Rotation paths and how fast each direction turns (degrees each step):
Each turn is a multiple of 5 degrees from 10 to 175, or 0.
Each row of a path follows its step; steps can be skipped.

step 0: |  18.4 |  16.5 |  -2.3 |  -3.8 |  35.7 |  22.4 |  -7.6 |  14.4 |  12.5 |  21.1 |  10.9 |   3.1 |  -7.6 |  -6.6 |  18.7 |  12.5 | -15.4 |  -9.4 |  20.3 |   9.7 |  19.0 |   6.0 |  -6.2 |   7.5 |  -4.2 |  -1.2 |  -9.7 | -10.6 |   1.4 | -29.1 |   7.6 |  -3.6 |   3.2 |   0.0 | -15.3 |  20.4 |
step 1: | -12.5 | -13.5 |  10.6 | -28.4 | -11.0 |  12.6 | -18.0 |   8.5 |   7.3 |  -0.5 | -12.7 | -12.0 |   1.2 | -10.7 |  31.0 |   1.5 |  -4.7 | -10.1 | -18.8 | -19.8 |  -2.5 |  -5.3 | -10.3 |  18.0 |   6.2 |  -8.0 |  -3.6 |  -6.1 |  23.1 | -26.4 |  13.2 |  20.0 |   9.9 |  -1.4 |   1.9 | -20.2 |
step 2: | -15.4 |  -4.2 | -30.9 |  -0.9 |  -4.9 |  -9.9 |  -8.5 |  -2.8 | -15.5 | -19.2 |   1.2 |   4.3 |   6.2 |  10.7 |  11.1 |  14.5 |   0.4 |   5.4 |  17.1 |   7.2 |   8.2 |  -1.0 | -23.2 |  26.2 |  -8.2 |   8.9 |   2.8 | -21.4 |   6.0 |   9.6 |   4.7 |  -3.7 | -12.4 |  36.6 |  13.4 | -24.6 |
step 3: | -19.7 |   1.8 |  -4.0 |  16.9 |  -7.9 | -31.8 |  -4.8 |   0.9 | -20.9 | -10.1 |   9.2 |  -4.3 |   7.2 |  -3.4 |  -8.7 | -24.2 | -15.6 |   8.0 |   7.3 |  -3.0 |  13.9 |   7.1 |   5.3 |   7.8 | -11.5 | -11.2 |   0.5 |  26.2 |  13.1 |   7.2 |  18.8 | -13.7 | -16.9 | -23.5 | -16.7 | -21.4 |
step 4: |  -0.9 | -14.4 |  11.1 |  -3.1 |  -9.0 |  19.1 |  -6.1 |  15.5 | -36.9 |   3.1 |   1.1 |  -1.3 |  19.5 |  24.5 | -31.6 |   8.4 |   0.2 |  -6.5 |  23.3 |  21.1 |  -7.0 |   2.7 |  28.5 |   1.1 |  13.6 |  -1.9 |   6.7 |   0.9 | -11.0 |  14.0 |   4.2 |  11.6 |  -2.7 | -18.5 |  -2.3 |   4.1 |
step 5: |  16.8 |  -5.7 |   7.3 |  13.2 |  12.0 |  -8.2 |  21.6 |  -0.2 |   8.8 |  24.0 |  18.9 |   2.1 |  -4.3 |  28.9 | -25.3 |   4.0 |  -9.2 | -17.4 | -22.4 |  -4.5 | -17.4 |  -5.1 |  -9.0 | -14.9 |  18.2 | -10.7 |  -7.1 |  -0.9 |   2.0 |  -4.1 |  -4.7 |  -2.5 |  -2.0 | -16.9 |  31.0 | -14.8 |
step 6: | -11.3 |  -6.3 |  14.0 |  -9.9 | -17.8 | -10.0 |  21.9 | -17.9 |   0.8 | -20.5 |   8.5 |  22.8 | -13.1 | -10.0 |  -0.9 |  -0.4 |  29.2 | -17.3 |  -8.1 |  -0.6 |  -8.6 | -31.5 |   4.2 | -31.8 |  -2.0 |  10.9 |   6.6 |  -3.9 |  -7.4 |  -1.1 | -21.4 |   8.5 |   1.6 |   5.1 |  11.6 |   7.8 |
step 7: |  18.7 |   3.4 |  -8.9 |   7.5 |  10.1 |  -7.4 |   7.1 |  -7.9 |   8.7 |   1.9 | -23.6 |  -4.9 | -12.7 | -11.9 | -14.4 |  -7.4 |  16.1 |  34.5 | -18.0 | -14.0 |  12.4 |  13.0 |   7.0 | -19.8 | -13.7 |  -6.6 |   6.3 |   1.4 | -18.9 |  22.9 | -11.4 | -10.0 |  -1.9 |  29.0 |   0.5 |  12.2 |
step 8: |   4.1 |  28.2 |   5.8 |  -0.2 |   6.6 |   2.8 |  -9.1 |  -4.0 |  22.8 |  12.1 |   9.0 | -13.9 | -15.0 | -16.0 |  10.6 |   5.6 | -13.1 |  20.6 |  15.6 |  18.4 |   0.2 | -11.1 |  -0.2 |   1.5 |  -8.9 |   2.9 |   6.4 |  13.2 | -16.8 |  -3.6 |  -9.9 |  -4.9 |  20.9 | -20.2 | -23.8 |  36.3 |
step 9: |  16.1 |  -7.1 |   7.9 |  11.2 |  19.0 |  19.4 | -19.4 |  17.2 |  12.4 |  12.1 | -23.1 |   1.5 |  -1.1 | -10.9 |  19.0 |   9.3 |   6.1 |  -8.1 | -16.0 |  -4.0 | -11.6 |   9.8 |  11.6 |  12.7 |  15.7 |   8.3 |  -7.3 | -18.4 |  19.5 | -25.7 |  11.0 |  14.5 |  13.5 |   8.4 | -23.2 |   9.5 |
|  2.7 |  0.0 | -2.4 | -3.0 |  0.0 |  6.8 |  5.8 |  1.4 |  7.6 |  0.4 |  2.9 |  1.1 |  8.9 | -1.8 | 12.3 |  0.1 |  1.4 | -1.9 |  8.2 | -8.4 |  0.5 | 12.0 |  1.7 | 13.8 | -8.7 |  1.8 | -2.8 |  5.4 |  9.5 | -2.0 | -5.8 |  0.4 |  3.9 |  3.7 | -0.4 |  3.5 |  35
|  -5.7 |   5.0 |  -5.7 |  -3.1 |   5.5 |  13.1 |   0.8 |  -8.3 |  -2.6 |   0.3 |  -2.8 |  -0.4 |   7.6 |  14.6 |  -2.6 |   0.5 |   4.0 |   9.3 | -11.1 |  -2.4 |  -3.7 |  -0.4 |   0.0 |   5.5 |  -2.3 |  -2.7 |   6.4 |  -3.6 |  -1.9 |   4.2 |   7.6 |  -2.7 |   1.4 |   3.7 |   5.0 |   5.6 |  135
|  5.0 | -2.0 |  2.6 | -7.5 | -8.5 | -3.9 | 12.4 | -4.5 | -2.0 |  1.2 | -2.8 |  0.2 | -9.5 |  4.6 |  2.7 | 10.9 | -3.7 | -6.9 | -6.8 | -2.2 | -4.7 | -3.0 |  3.0 | 10.1 |  8.1 |  0.4 | -9.0 | -7.7 |  2.3 | -5.5 |  5.8 | -4.8 |  2.0 |  1.5 | -0.5 |  2.1 |  85
|  -6.3 |   0.8 |  -7.6 |  -5.6 |  -4.4 |  -7.4 |   1.1 |   4.8 |  -4.2 |  -5.5 |   0.9 |   3.8 |  -4.0 |  -3.4 |  -1.0 |  -4.8 | -10.7 |   9.8 |   1.5 |  -3.4 |  -2.5 |   4.4 |  10.0 |  -4.1 |  -8.9 |   0.5 |  -9.4 |   1.3 |  -4.7 |   8.0 |   3.8 |  -7.2 |  -3.4 |   6.1 |  -1.2 |   9.3 |  85
|   0.1 |   5.3 |   9.5 |   5.5 |   3.8 |   5.2 | -10.8 |  -1.3 |  -6.0 |  -3.0 |   3.3 |  -7.3 |  -5.2 |  -3.2 |   2.5 |   9.3 |  -7.3 |   6.8 |  -5.7 |  -7.1 |   1.6 |  -7.9 |   3.9 |   7.1 |  -9.0 |   5.9 |  -2.6 |  -2.1 |   0.3 |  -4.7 |  -8.2 |   0.2 |  -6.1 |   4.9 |  -2.3 |  -5.1 |  45
|  -2.0 |   2.3 |  13.0 |  -5.7 |  -4.0 |  -0.3 |  -2.9 |   4.6 |  -2.7 | -10.4 |   7.2 |   4.7 |  -0.5 |   3.1 |  14.3 |  -1.7 |   3.2 |  -1.0 |  -8.8 |   0.9 |  -2.7 |  -3.4 |   0.6 |  -1.2 |   3.0 |   0.9 |   4.0 |  13.3 |  -1.1 |   7.0 |   6.2 |   2.9 |   6.3 |  -3.7 |  -6.4 |   1.3 |  145
| -13.3 |  -7.2 |  -7.5 |   3.5 |  -2.4 |  -1.8 |  -8.0 |   1.8 |  -4.1 |  10.3 |   1.2 |  -3.2 |   6.9 |  -1.3 |   5.2 |   1.0 |  -4.3 | -10.7 |  -2.7 |   1.9 |   9.3 |  -5.7 |   1.9 |   8.6 |   6.9 |  -2.9 |  -0.8 |   8.0 |  -3.9 |   0.1 |   3.4 |  -3.8 |  -1.7 |   8.7 |  -0.3 |   0.3 |  40
|  -1.5 |   1.0 |  -2.2 |   4.8 |  -6.7 |   3.4 |   4.7 |  11.7 |  -4.5 |   3.5 |   6.4 |  -7.6 |  -3.2 |   3.5 |   6.3 |  -7.0 |  11.6 |   7.1 |   5.2 |   4.4 |  -4.7 |  -3.3 |   5.9 |   4.4 |   1.6 |   1.9 |  -2.6 |  -2.2 |   3.9 |  -0.6 |   6.1 |  -3.0 | -11.6 |  -4.5 |   7.2 |  -8.9 |  40
